In the data rows, 128 means zero.
What is the hidden score of each row? Scores go from 0 to 20, and 10 is about the middle. The score is a weighted sum of the row's numbers plus the product of two more (or one squared), each taken from its middle value.
[145 114  92 155 180  53 137 168 132 118  79  84 151 135 114 205 112 130  91] -> 18
[154 103 153 110 134  94 129 134 124 100 164 111 102 130 131 127 140 148 153] -> 10
[148  98 184 140 126 110 145 140 125  79 142  94 116 164 130 157 102 154 132] -> 12
[132 159 119 127  95 160 135 107 129 171 125 167 123 108 158 104 118 127 107] -> 11
[153  92 131 100 119 140 131 147 112 143 111 106  84 132 158 122 135 157 150] -> 14
[155  85 150 109 142 138 147 137  96 114 140 115 100 159 132 162 107 137 137] -> 11
[127 128 151  95  76 101 142  99 116 117 116 148 131 166  94 106  99 167 136] -> 10
[ 94 115 164 115  91 128 157 136 129 117 119 168 142 122  86 112 112 136 173] -> 8
[160 138 117 130 106 129 154 123 134 131 124 155 120 108 168 118 115 176 119] -> 13
[ 71 104 123  99 125 229 110  72 137 141 156 154 123  89 214 112 180 111  97] -> 12
[128 155  86 124 167  85  82 165 141 140  84 103 158  86  93 132 126  89 100] -> 10
[147 132 126 157 122  88 155 136 150 121 109 119 130 151 115  99  93 154 137] -> 13
[194 119  92 100 115  78 100 159 137 136 124 112 160 101 106 118 116 135 104] -> 13
[ 95 159  92 158 169 108  70 153 164 143  75 115 130 102  71 151 109 134 103] -> 9
[176 109 146 144 101 120 144  97 117 119 165 108 125 127 167 151 128 161 139] -> 10
[152 111 139 142 118 113 134 123 127 124 142 110 117 150 126 139 137 138 131] -> 11
[130 140 108 133 107 117 150 114 135 180 122 126 131 149 118 103 109 131 142] -> 13
[ 60 161  86 117 111 154  80  70 114 165  75 174 133 102 132 109 121 133 108] -> 9
[118 102 122 135 133 116 117 151 130 112 137 116 112 164  98 124 172 116 146] -> 12
[151 143 133 121  98 134 165 104 145 148 111 145 152 175  70 106 113 148 131] -> 5
[124 124 129 114 141 116 127 124 104 108 147  95 112 141 154 125 115 135 140] -> 10
[107 167 130 130 107 127 121 101 123 132  95 153 134 103 122  90  56 141 103] -> 12
[135  78 141 145 134 127 131 155 145  99 118 108 138 157 107 170 109 180 156] -> 8
[ 59 199  81 118  97 133 108 107 115 160  83 164 134  69 123  82  68 132 138] -> 7
[ 51 175 107 148 158 141 102 132 136 174  78 143  94  90 129 101 125  64 108] -> 3
[154 102 159 157 111 100 132 158 128 113 134 117  95 122 140 149 111 146 123] -> 12
[122 157 108 148 141 139 117 134 146 175 119 109 109 120 146 152 147  95 119] -> 15
[143 126 136 125 116 188 124 111 123 133 185 179 164 105 184 114 176  80  90] -> 11
[163 112 163 142 123 102 154 129 125 109 155 103 129 159 157 117  96 138 129] -> 12
[103 139 151 120 141 136 154 157 128 131 115 113 137 105 131 139 130 104 140] -> 9
[130 120 139 152 118  94 140 155 127 122 124 118 141 146  93 160 104 124 131] -> 11
[151 106 137 153 165 182 140 104 141 124 173 148 153 124 186 136 180 106 107] -> 10
[101  73 152 115 117  98 122 137 139  71 163 118 125 160 122 112 136 115 144] -> 18
[179  94 116 132 143 118 131 155 120 167 150  89 122 163 152 125 161  72 121] -> 15
[168 137 138  71 114 177 118 111 112 156 173 173 165 131 156  84 148 101 105] -> 8
[ 80 176 142 138 135 113 104 128 124 133  93 131 157 106  94 127 107  93 121] -> 1
[ 85 120 135 109 112 119 138 149 143  86 105 133 144 121  80 120  95 131 139] -> 14
[ 62 155  85 103 121 160 106  73 140 160  68 179 138  38 122 100  80 155 106] -> 7
[150 145 132 110 164 200  87  91 124 138 194 137 124  89 214 132 197  83 115] -> 6
[109  80 162 132 130 112 172 151 150  80 154 116 143 149 117 152 143 150 143] -> 15
[ 96 174 124 103 112 191 116  70 118 174 149 194 158 100 149  78 148  90  77] -> 7
[117  99 154 117 133 123 143 128 133 133 151 130 115 133 120 139 123 124 134] -> 12
[131 175  74 159 177  87 142 163 160 162  51  97 150 116 102 142  60 137 121] -> 13
[123 106 146 110 149 183 121  40  96 128 193 140 141 100 215 140 197  99  83] -> 9
[ 97 152  99  84  86 149 103  75 103 194 112 168 141  65 143 103 124 121 138] -> 10
[ 94 172  83 124 124 142  95 122 112 191  85 170  98  75 124  76 119 114 124] -> 9
[126 114 157 123 117 141 171 115 112 115 134 123 132 166 136 126 134 137 151] -> 11
[122 144 108  89 120 171 109  92 107 198 124 159  93 108 158  78 166 107 124] -> 11
[105 168  74 102  86 160  91  92 108 198 114 169 101 102 157  80 124 150 132] -> 10
[125 117 112 130 153 139 145 130 111 120 152 118 127 167 145 109 169 100 122] -> 13
[141 108 132 131 132 102 144 148 113  94 139  96 119 118  94 200 119 143 130] -> 9
[ 73 179 112 117 145 115 140 121 146 145  78 162 157  79  99 102 109 114 143] -> 15
[112 100 155 133 117  99 138 143 120 104 151 101 130 154 120 144 137 146 152] -> 11
[172 113 160 126 124 119 154 114 112 116 160  97 135 175 136 170 107 163 146] -> 6
[136 104 155 125  89 147 158 101 124 114 149 110 109 148 143 128 103 166 146] -> 10
[145  82 183 160 150 133 164 190 144  93 170  87 124 168 117 111 162  87 126] -> 13
[ 75 171 110 112 109 111 125 121 135 122  98 131 136 104 102 124  78 145 140] -> 9
[138 101 143 136 110 113 128 116 151 113 134 144 133 136  98 122 141 153 120] -> 12
[123  93 125 148 161 186 102  63 106 126 177 154 143 125 181 156 173  89  97] -> 6
[113 132 137 117  96 139 154 107 113 140 122 153 159 144 102  90  96 141 189] -> 6
[105 166  70 123 117 143 123 105  84 202  85 158 115  59 181  96  97 125 107] -> 13
[125 139 142 120  82 162 157  65 160 138 151 163 154 157 121 129 128 144 122] -> 7
[139 114 154 133 115 115 152 166 138  82 151 102 109 200  85 112 145  90 130] -> 15
[130 119 130 108 129 130 142 135 146 143 133 134 112 180 114 127 128 152 152] -> 11
[118  70 161 133 201 163 133 149 123  82 200 128 153 138 155 169 198  64 137] -> 9
[135 129 116 113 170 125 156 155 130 134 105 114 131  88 106 144 127  95 132] -> 11
[119  81 148 166 156 167 137 191 147 110 156 114 122 143 124 136 192  40 132] -> 9
[122  88 162 173 142 177 108 140 163  64 165 143 140 148 153 155 163  96 107] -> 16
[134 120 131 130 104 141 124  93 141 129 141 165 115 108 137 118 134 179 126] -> 9
[123 161  90 143 164  79  93 158 154 117  83 100 166  95  85 143 112  81 100] -> 9
[117 158 124 167 206  50  91 158 130  96  78  68 144 168  97 191  81  97 112] -> 8
[ 95 155  80  85 119 189 125 107 115 162 114 164 118 101 141 116 158  84 153] -> 13
[175 115 139 124 157 162 145 146 104 118 158 101 108 134 168 164 159 103 113] -> 9
[132 113 154 120 102 103 140 163 129 115 141 116 106 149 134 113  94 145 146] -> 16
[165 193  58 143 171  86 101 178 141 194  77  72 121 113 112 148 100 112 123] -> 16
[155 115 139 141 157 131 136 137 119 129 128 110 113 137 152 156 124 178 128] -> 10
[165  96 171 127 121 118 139 132 119 108 165  98 100 161 156 153 147 128 137] -> 10
[123  87 146 119 110 113 128 121 100 101 140 111 104 144 145 138 118 156 123] -> 14
[127 121 149 148 120 179 137 121 164 151 168 156 135  92 106 105 219  69 116] -> 2
[101 130 122 146 158 107 116 163 163  88 148 101 110 171 104 152 125 106 133] -> 13
[151 131  94 132 109 131 123 142 122 153 120 117 144 122 102 103  92 169 118] -> 6
[ 85 160  93 137 133 148  77 112  95 234  93 175 151  52 141  92 142 141 113] -> 12
[173  96 142 141 147 118 174 122 112 120 139 127 140 186 142 133 134 139 109] -> 10
[130 173  50 151 180 125 115 165 134 175  90  84 133 124  99 131 118  53 106] -> 10
[163 110 138 149  82 116 137 110 102 150 163 128 125 120 143 123 117 169 122] -> 10
[151  79 165 148 154 169 126 135 142  86 192 136 155 157 152 144 162  57 123] -> 15
[172  97 149 120 123 108 148 148 126 152 140 100 100 130 163 124 132 152 128] -> 15
[123 179 109 132 118  82  79 169 165 162  77 113 168  97  63 125  94 118 126] -> 8
[127 104 138 107 124 128 152 139 138 100 139 130 137 160 106 122 154 112 137] -> 12
[ 95  77 143 127 122 112 148 127 165 102 122 123 106 158 108 157  95 172 151] -> 14
[ 67 147 108 132 115 163 132  96 130 126 115 153 115 134 154 115 109 170 134] -> 11
[ 63 171 100 103 112 131  80 119 132 196 101 169 117  89  98  95  98  97 168] -> 9
[130  87 140 131 108 142 132 131 114 120 126 127  86 127 131 119 127 149 155] -> 12
[143 103 160 176 126 108 136 156 148 104 132 100 122 146 130 157 112 148 143] -> 10
[148 167  94 118 108  91 128 173 154 147  93 130 180 112  67 101 112 135 127] -> 10
[116 132 116 153 193 136 118 159 129 112 116  65 143 156 115 181 141  86 108] -> 9
[124 146 110 108 125 175  94 137  85 182 158 123  98 101 166 134 159 108 117] -> 8
[146 113 139 136 130 108 120 177 125  95 136  95 125 154 128 124 134 139 134] -> 12
[146  78 152 129  87 115 146  94 153 113 177 111 134 160 135 116 124 159 133] -> 13
[140  90 138 140 125 116 123 125 128  91 126 101 132 151 115 120 126 141 167] -> 9
[108 176 106 157 156 109 116 182 152 161  77  98 159  97  56 137 123  67  93] -> 6
[136 157  79  97 158 102 114 192 146 144  88 103 135  82  84 130 111 117 135] -> 11
[131 167  86  78 113 203 140  75  93 171 170 190 136  88 196  92 177 103  99] -> 10
[198 114 109  99 146 152 144 150 124 125 164 104 113 126 147 144 184  83 142] -> 11
[156 141 124 122 142 118  96 126 107 155 109 112 112 109 151 123 118 139 112] -> 8
[138 128 134 124 107  96 140 135 129 123 123 138  97 162 128 132 131 151 134] -> 14
[126  99 171 135  81  93 150 148 149  38 126 137 131 198  75 139 112 135 134] -> 19
[131 132 142 134  58 119 159 121 112 159 131 187 152 131 106  96  86 167 154] -> 10
[136  99 157 117  95 109 117 110 123 118 149 135 136 138 130 125 125 123 131] -> 12
[152 148  99 112 118 105 125 173 107 131 102 118 119 120 122 141 105  97 142] -> 11
[153  95 163 139 117 107 117 113 111  99 168 126 127 138 146 153 123 161 124] -> 10
[118 132 143 163 157 110 121 128 116  98 132 103 110 121 139 171 134 164 121] -> 8
[169  79 163 141 135 130 147 107 143 119 171 106 151 180 113 147 137 171 137] -> 4
[120 122 171 118  84 141 168 101 137 116 145 126 158 188  94 120 147 118 150] -> 9
[159  86 155 131 118 141 154 140 119 129 159 129 123 129 137 139 131 143 126] -> 13
[182 124 108 123 138 104 130 133 100 128 119  78 134 146 135 160 124 159 117] -> 8
[ 93  83 143 167 144 152 110  92 119  93 140 143 125 143 170 142 172 108  75] -> 12
[141  81 131 125 112  97 153 149 124 109 148 109 112 161 148 117 122 176 143] -> 16
[ 93 143 155 122  93 172 155  92 120 151 126 149 118 145 144  89 121 137 129] -> 9
[111 150 116 176 208  41 113 190 145  96 107  58 132 116 104 189  88  92 124] -> 9
[123 144 165 108  52 104 171 133 120 122 112 193 130 148  78  99  70 169 182] -> 9
[135  70 135 114  97 148 145  58 136 128 150 136 101 142 179 129 142 163 126] -> 12
[127 127 152 119 112 138 121 123  89 121 137 137 121 137 107 130 130 136 160] -> 4
[158 129  67 177 251  89  86 174 127 129  97  50 109 112 138 207 120  91  98] -> 11
[174  94 134  90 134 164 106  93 144  97 215 129 149 159 171 120 237  71  82] -> 12
[162 146  68 153 161  43  90 138 116 146  92  82 112 146 111 169  88 146 115] -> 11
[121 168  84 132 174 100  97 164 159 148  94  89 147 118  86 131  91 126 116] -> 7
[153 140 111 141 144 122 131 153 119 117 125 111 123 140 119 136  72 119 119] -> 12
[130  99 166 119 102  98 138 139 121  90 148 106 118 139 135 143 156 132 155] -> 7
[185 117 162 135 137 133 172 154 135 107 175 107 130 156 122 141 161  92 122] -> 9
[149 112 124 111  91 121 159 137 104 150 120 142  77  96 138 139 117 153 143] -> 13
[153  86 134 118 130 165 116  76 137 103 170 133 148 131 141 135 181 118  96] -> 8
[160 106 151 140 130 132 163 144 128 107 103 123  99 136 116 151  93 180 127] -> 11
[ 98 168 137 166 150  94 102 163 149  95  83  95 163  94  49 123  96  97 112] -> 1
[119 146 132 125  99 117 143 133 122 149 111 166 143 104  82  92  91 174 170] -> 7
[124 106 139 112 133 174 123  99 111 149 170 170 134 111 181 100 200  83 109] -> 11
[115 173 120 116 114 127 138 139 142 149  96 137 150 141  79 131  80 124 146] -> 7
[ 55 162 124 152 152 130 116 109 159 107  80 136 143 126 111 134 102 112 136] -> 9
[142 155 139  95 112 107 149 179 130 143 109 131 132 146  96 127 100 122 130] -> 12
[138 118 106 134 194 197 125 121 120 148 168 134 157 124 174 130 169  89  93] -> 4
[167  96 171 141 134 137 159  85 140  87 172 124 124 178 169 159 125 174 129] -> 8
[151  92 167 108 148 138 114 157 133  96 190 125 172 147 141 152 174  88 163] -> 9
[190  96 140 128 115 122 145 130 121 132 168 115 131 145 145 145 119 149 105] -> 12
[107  68 168 142 128 135 137  84 114 112 143 135  98 135 169 150 137 157 114] -> 12
[102 175 100 124 145 150 111 107 117 188  93 149 125  63 138 126 146  97 118] -> 13
[147 144 110 110 123 188 138  85 112 161 155 177 142 126 173 136 137 149 124] -> 3
[ 97 138 117 195 181  33 125 178 152  55  71  96 147 160  72 184  84  85 115] -> 9
[164 113 152  98 111 111 165 134 128 115 156 126 108 168 140 126 137 154 159] -> 14
[135 140 115 130 126 155 141 149 123 124 147 102  92 162 124 140 155  97 136] -> 10
[149 158  79 129 139  93 102 158 148 127  80  94 150  88 137 128  84 146 109] -> 11
[154 121 142 123 109 118 134 135 137 117 178 153 124 153 107 102 177  87 135] -> 9
